Turns, then the turns between two rows, first turn first; the first pair answered
vetu (before => after):
[-18.5  -8.1  13.8  10.2  -5.3   5.7  18.1 -35.2  -0.5  -6.4   2.7   4.8
  22.4 -33.4 -16.4  -1.6 -10.9 -45.6  -9.3   1.7  16.6] => [ 11.6 -19.4  24.2 -12.4 -31.0  25.5  -3.0 -43.0  17.7   8.1  -5.7  -6.3
  -1.4 -21.4 -10.2  -9.8  15.4 -31.2   5.0  13.2   6.3]
[  5.7 -27.3   9.5  14.2 -22.6   7.5 -16.4  23.8  -3.8 -17.6  -2.5  -3.6
  32.1  -4.8 -28.5   8.4 -11.3  16.4   3.7  -7.4 -28.4] => [  4.6 -30.0  12.9  15.4 -22.4   7.3 -17.4  22.8  -3.7 -15.3  -2.7  -3.0
  31.7  -8.5 -26.4  10.5 -15.1  13.1   3.8  -7.9 -25.1]
[  2.9   9.3  12.5  17.6   5.3  10.2   2.6 -19.0  24.2 -15.8   3.6 -20.4
  13.7 -15.4  10.1  17.2  23.3  12.6  -9.5  -3.2   4.4] => [  0.7  11.3  13.2  20.0   7.2   8.9   6.4 -21.2  22.8 -14.2   7.0 -19.1
  17.0 -18.2   8.6  20.0  20.2   8.1 -13.3  -4.7   8.8]
sar (before => after):
[-34.0  13.2 -44.1 -12.1  17.7 -11.0   9.9 -35.8 -16.5   7.4   6.4   8.6
   6.9   7.9  32.8 -31.4   6.1 -22.0   7.3  19.6  -1.4] => [-35.0  15.1 -35.1  -7.4  21.0  -7.6  18.0 -31.1 -23.7  12.2   0.3  14.9
  18.6 -12.2  25.1 -24.6 -16.6 -31.8  11.7  23.0   8.9]
[-11.6  -9.9   3.8  10.2  -5.3   0.3   5.5  -3.5  -5.7  -1.2   3.8   3.5
  10.2 -10.8   1.9  15.1  -6.9  -8.6 -12.8   1.2   5.2] => [ -6.6 -15.2   7.1   9.4  -4.2   3.1   3.8  -0.7  -1.6  -1.8  -0.3   6.6
  12.1 -13.5  -3.1  12.6 -10.5  -5.1 -11.2  -0.1   1.4]
[ 29.6 -19.8  -1.8 -10.9 -17.5  11.5   4.5  -9.2  28.7   7.0  -8.2   3.6
  -7.2  18.4  -9.4  -4.3   7.4   8.8   7.3  11.0   1.3] => [ 20.7 -11.4 -10.5  -6.8 -12.6   6.5   8.0 -13.8  27.1   7.6  -3.7   2.7
 -16.4  21.5   0.8  -4.2  16.1   4.8   7.6  14.1   3.3]
[-15.2   4.0  -5.9  19.3   6.5  -4.4   0.7   2.1   1.7  -3.9  10.4   1.4
   0.3 -11.6   4.0  23.4   8.0  12.7   7.4 -15.1   6.6] => [ -9.4   3.2  -3.5  23.1   3.5  -4.4   4.3   1.7   3.3  -1.6   8.7   3.5
   4.1 -15.6  -3.5  26.1  -0.5  10.6   6.9 -13.8   8.2]
girap (before => after):
[ -4.1  -1.8  -8.4   5.6  26.9 -17.7  12.0  13.1  -8.1 -12.9 -10.1 -23.0
  13.2   2.0  -8.9   0.5  -0.5  21.0   9.8 -16.5  -0.8] => [  0.5  -2.0  -0.7   7.2  16.6 -12.1   5.1  19.8  -6.7  -5.8  -9.2 -33.5
  15.2  -9.1 -13.7  10.2  -5.2  15.2  15.1 -10.2  14.1]
[ 15.1  -0.7  13.5 -10.1   8.7  -0.7  15.2   2.3  -1.5   1.5  -7.1 -28.1
  -2.4 -21.3   5.0  10.6 -24.6  -3.1  14.7  17.4   6.5] => [ 11.7  -5.6  14.0  -8.7  -7.9   4.5   2.7  -9.0   7.7   2.1  -5.1 -29.3
   2.9 -13.9   2.1  12.4 -17.8 -22.4   8.1  18.8   5.4]
[ -4.2  -0.9  -9.6  -8.8  14.3  -0.6  24.5   2.7 -10.9  19.9 -16.6   5.1
  -3.3 -15.8  17.0   2.8  -9.8  25.6   5.7   3.3  -0.1] => [ -1.4  -3.3  -1.6  -6.0   0.8   6.8  14.8   3.6  -6.7  23.0 -14.4  -3.3
   3.4 -26.8  13.0  15.7 -12.1  18.5   8.7   9.7  13.2]
Then:
(two turns a pair)
[-12.7   7.6 -13.2  12.2 -16.9  -2.8  -4.4 -30.3  -2.1   7.6  23.5  -0.1
   1.3  16.3  30.2  12.7  32.1 -35.6 -10.1  12.0  17.1] => [-25.5   7.0 -15.1  11.6  -3.5  -9.5   9.2 -29.9  -9.3   5.6  20.2  13.1
   9.1  14.9  32.5   9.0  20.4 -37.1 -15.1   5.5  13.9]	sar girap
[ 30.5 -20.9   3.6 -19.4 -20.5  40.5 -38.0  15.7  23.7 -25.2 -11.4 -10.2
 -10.3  38.7 -11.6 -30.0  24.1   9.1  12.4 -12.5 -13.9] => [ 26.3  -5.8  -0.1 -25.9  13.5  27.3 -12.4  30.2  13.0 -29.2 -14.2 -10.3
 -21.7  38.7  -4.3 -33.0  16.7  41.8  21.0 -22.2 -10.8]	girap girap
[ -5.1   7.3 -11.6  -2.8   0.5  -3.8  -5.0  -8.4   2.3 -11.9   2.7   3.9
  -8.5  20.0  -4.8  -8.7  25.5  -2.8  -4.6  -6.8 -15.3] => [  1.2  19.6  -4.4  -0.4  14.8  -7.7   6.6  11.3  -2.8  -5.8  -0.8 -10.9
 -13.5  -0.1  -4.7   5.4   9.2  19.8   7.9  -4.7   1.7]	girap girap
[ 24.2   2.8  19.1 -29.4  -0.5  15.0  11.2  -9.1  22.5  51.9 -25.5  -3.3
   0.7 -21.3 -11.2  19.7 -21.4   8.5  45.5   9.1  28.6] => [ 12.0 -25.3   2.9 -29.6 -26.2  20.2  -7.8 -46.4  36.6  35.2 -13.8  21.1
  10.5  14.5  -5.6  -7.6   9.0 -36.7  21.0   7.8  -1.2]	girap girap
[ 15.9 -15.1   4.4   8.2  13.3   1.0  -2.7   6.3   4.6 -31.9  27.1  16.0
   4.9 -16.5   0.8  19.9  -8.3  29.3  -8.8 -31.6  -1.2] => [ 15.6 -19.8  10.8   9.7  -6.1  10.3 -14.5   5.5  11.1 -21.7  29.9   8.0
  10.8 -21.6  -4.9  27.7  -8.2  12.9  -7.7 -20.9   6.5]	girap girap
[  5.3 -46.5   3.8  20.0 -34.3  21.6 -37.0  -2.0  14.6 -18.8  11.0   3.0
  33.3  14.1 -43.5  -3.5  12.3 -18.7 -17.7  -7.5 -10.3] => [ -0.6 -22.8 -16.8   8.6  27.7  -6.9   8.0  10.0  -9.0 -40.6  -1.4  24.3
  16.2  29.4 -20.8 -25.4   6.9  35.8 -21.0 -33.3 -37.5]	girap girap
[ -7.9   9.3  -4.5  -8.5  35.8 -13.6  27.8  10.6  -4.8  -0.9  -0.1  10.1
  -3.3  -2.4  -0.5  -9.7 -13.9  27.5  -4.3 -13.7 -13.2] => [  7.6   3.6  11.9  -6.5  24.2   0.6  15.1  26.6   0.5   6.5  -9.3  -9.0
  -3.3 -20.2 -13.6   7.8 -22.3  35.5   2.5  -3.1   0.8]	girap sar
[ 17.7 -23.1 -10.4   3.6  -5.9   2.9   3.9   9.3   8.2 -24.1   2.2   3.9
  -2.6   7.0  -3.2  -9.4   5.9  15.2  -6.1 -22.3  -3.4] => [ 20.8 -16.7  -3.9   8.6  -4.2   5.2   4.1  18.5   4.1 -18.4  -3.7  -2.7
  -3.4  -5.2  -4.8   1.4  -5.4  23.5  -0.2 -18.3   8.4]	girap girap
[ -4.1  -0.7  -8.5  -2.8 -11.2  13.8 -11.2 -13.4   3.4   3.3   3.6  -8.7
  -6.8   7.1  15.3  -0.1  24.1 -23.7   4.0   7.4   5.3] => [ -3.6  12.0 -14.5  -3.4  13.4  -3.6   9.3  -7.3  -4.3  -1.0  -0.1  -1.9
 -17.5  15.1  23.4  -7.6  18.7  -0.3   3.0  -3.3  -1.9]	girap girap
[ 10.4   9.0 -14.0  -2.4  27.1 -38.0  -6.4   6.6 -23.7 -18.0  22.9 -18.4
 -35.6   4.3  21.0   7.4  -5.1   0.2  -7.8  12.4  12.9] => [ 13.1   4.3  -1.4   1.8   5.7 -24.1 -20.8   7.3 -15.4  -7.7  26.3 -28.9
 -32.5  -6.8  11.2  21.4  -4.5 -16.2  -6.4  23.1  29.1]	girap girap
[ -8.8  18.9  23.7   0.9  12.0  -5.4   3.6   0.1   1.6  24.1   4.3  -6.2
 -20.5 -36.4  10.6  12.3 -18.1  -5.6   5.3  -4.7  25.3] => [-15.1  -1.7  12.7   2.5 -13.9   0.6 -17.5 -27.0  11.3  17.5  12.2   4.5
 -11.1 -13.8   7.7  -4.8   3.2 -42.9 -10.8  -1.3  14.1]	girap girap
[ 19.5 -23.7   8.1  -4.6  -9.5   6.9 -21.5  -0.7  13.7 -16.2  -4.9  -0.8
  -4.7  20.3  -7.5  -4.7 -11.6  12.2 -14.7  -3.9 -11.5] => [ 25.9 -14.9   6.7  -7.5   8.0   1.0 -12.0   9.8  10.2 -21.9  -5.2  -0.2
  -8.2  17.4  -3.9  -7.0 -15.1  28.8 -11.7  -8.4 -10.8]	girap girap
[-18.6   1.9  -2.1 -13.6   2.7   3.3  10.5 -20.9  -0.9  15.5   3.6  15.0
  -2.4   9.1  26.2 -15.1   7.4 -31.1  -4.8  16.5  -8.5] => [-17.0  -4.5   9.7  -6.4  -0.4   8.2  14.4 -15.4  -2.0  20.6  -4.3  14.7
  14.3 -10.3  13.8  -8.2 -15.2 -31.9  -4.4  18.3  -2.1]	sar sar
[ 13.3  12.6   5.5 -11.1   6.1  -4.5 -12.6  37.3  12.1  -8.1   4.4  -3.2
  -7.0  12.9   2.8  -5.6  -2.3  20.2 -26.5  -5.6   4.9] => [ 12.8   6.9  10.9  -7.3  -9.8   4.3 -24.2  33.0  16.6   0.5   5.1 -10.7
  -5.3   9.9  -3.8   0.4  -2.2   8.7 -29.2   4.1  10.1]	girap girap
[ 11.2  -6.6   6.2  17.1  -4.7  -3.5 -19.5  17.0  -3.8 -10.3 -13.2 -27.2
   2.3 -13.7 -12.0  30.8 -17.8  17.6   6.5 -17.4  17.0] => [ 16.9  -9.1  -0.8  10.9  -3.6  -3.4 -27.5  19.4   1.3 -15.7  -9.0 -29.6
  -6.0   2.6  -8.6  21.2   4.3  30.9   3.9 -17.4   5.7]	sar sar
[  5.9  -6.1   8.9 -17.9 -19.9   6.2  -6.8 -18.7  15.6  22.5   2.1 -10.0
 -12.8   3.7  11.0  -3.8   2.6 -27.1   7.2   8.4  -6.6] => [  0.5   3.3   0.2 -20.2   4.5  -8.8  10.5 -17.1   7.5  12.0   0.9   6.2
 -23.6  17.6  22.3 -17.6   1.4  -8.0   1.6  -5.1 -19.8]	girap girap
[-23.6  15.6 -10.0   7.4 -15.7  -9.2 -14.0 -16.8   2.6   8.8  20.6 -22.9
  -9.8  15.1  18.6  13.5  34.4 -41.3  -6.4  14.3  19.0] => [-35.2  20.0  -8.1  10.6   1.0 -22.2   8.8 -19.8  -6.1   6.9  15.4  -8.6
  -0.6   4.0  22.5   9.8  13.1 -49.8  -7.7  10.2  21.5]	girap sar
[ -3.8 -12.5  -4.9  22.7  -3.3  13.4 -10.8  30.9   6.5 -10.1 -11.7  -7.3
  19.9  -1.8 -40.1  35.0 -21.1  21.8  11.8   1.6 -12.5] => [  0.1 -12.4 -17.6  16.2  -3.6  12.6 -24.9  26.8   9.9 -20.0  -4.4 -11.6
   0.8  28.6 -29.4  22.6  14.5  29.2   6.4  -2.7 -28.1]	sar sar
[-13.3 -15.5   5.5  33.2   0.1   6.2   6.0  35.0  -5.9 -14.8   7.0  -5.9
  34.7 -34.4 -37.7  19.9 -28.1  -7.3 -16.2  -6.1  23.5] => [ 19.1 -34.5   2.4  21.5 -11.0  18.1 -16.7  43.1  15.2 -31.5   1.5  -1.2
  24.0  -2.5 -45.3  -1.2  -2.1  28.5 -17.0 -14.2  -9.8]	sar sar
[ 35.7 -15.3  18.3 -29.4 -21.7 -10.2  -9.0 -35.8  23.6  13.4 -24.7  27.2
  12.2  -0.1  38.4 -19.1   1.2  -0.5  32.5  27.2 -14.4] => [ 23.3  -1.8  11.3 -31.8 -16.6 -17.2  -7.9 -43.6  18.5  13.3 -16.6  22.4
   0.5  10.6  52.3 -15.7  16.4 -10.6  30.1  27.6  -6.8]	sar sar
[ -6.8  24.9   9.6   3.4  36.6 -10.7  12.4   2.3   6.2  19.9  21.6 -25.1
 -31.1  -6.0  25.5  26.0   4.6  -9.9  19.6   5.4  20.6] => [  6.8   9.3  26.0   7.2  29.7   4.1  13.2  16.4   5.2  23.7   9.8 -13.9
  -4.2 -33.0   0.7  30.2 -31.1  -1.7  16.9   2.7  19.9]	sar sar
[  6.3 -10.1  -0.3   2.5 -17.2   6.0 -20.7   0.3  12.4  -1.4  -4.9  -9.9
 -10.6  18.1  -9.5   3.6  38.5 -10.3  -4.8   7.4   5.4] => [  8.0   1.6 -14.5  -2.7  11.1 -10.5   3.3   1.1   2.2  -8.0  -6.4   2.4
 -19.6  30.9   0.0  -6.3  36.8  12.7  -5.2  -7.3 -11.4]	girap girap
[-32.0   0.9  -3.0  -0.7  -8.5 -11.0   1.6   5.3  18.2  13.0  -5.5  10.4
  17.9   5.4   4.1  -3.2   0.5 -22.9  -3.2   7.7 -12.9] => [-29.5  11.5  -4.5   1.0  13.8 -18.8  19.6  13.6   7.9  10.0  -9.1  13.4
   8.1   0.9   5.5  -3.0  -6.8  -1.0   1.8   2.6 -12.7]	girap girap
[-10.5 -29.6  21.2  -6.6  17.0 -11.2  50.4 -21.1  -2.2  12.9 -28.5  47.7
  37.2 -12.1  -6.2 -47.3 -41.0 -24.1 -13.2   0.9 -14.9] => [ -0.9 -19.5  34.1  -3.9  21.1  -5.1  55.1  -2.3  -5.0  23.8 -33.5  27.5
  34.1 -31.9  -9.3 -31.6 -56.8  -7.5   0.6   5.8   6.5]	girap girap
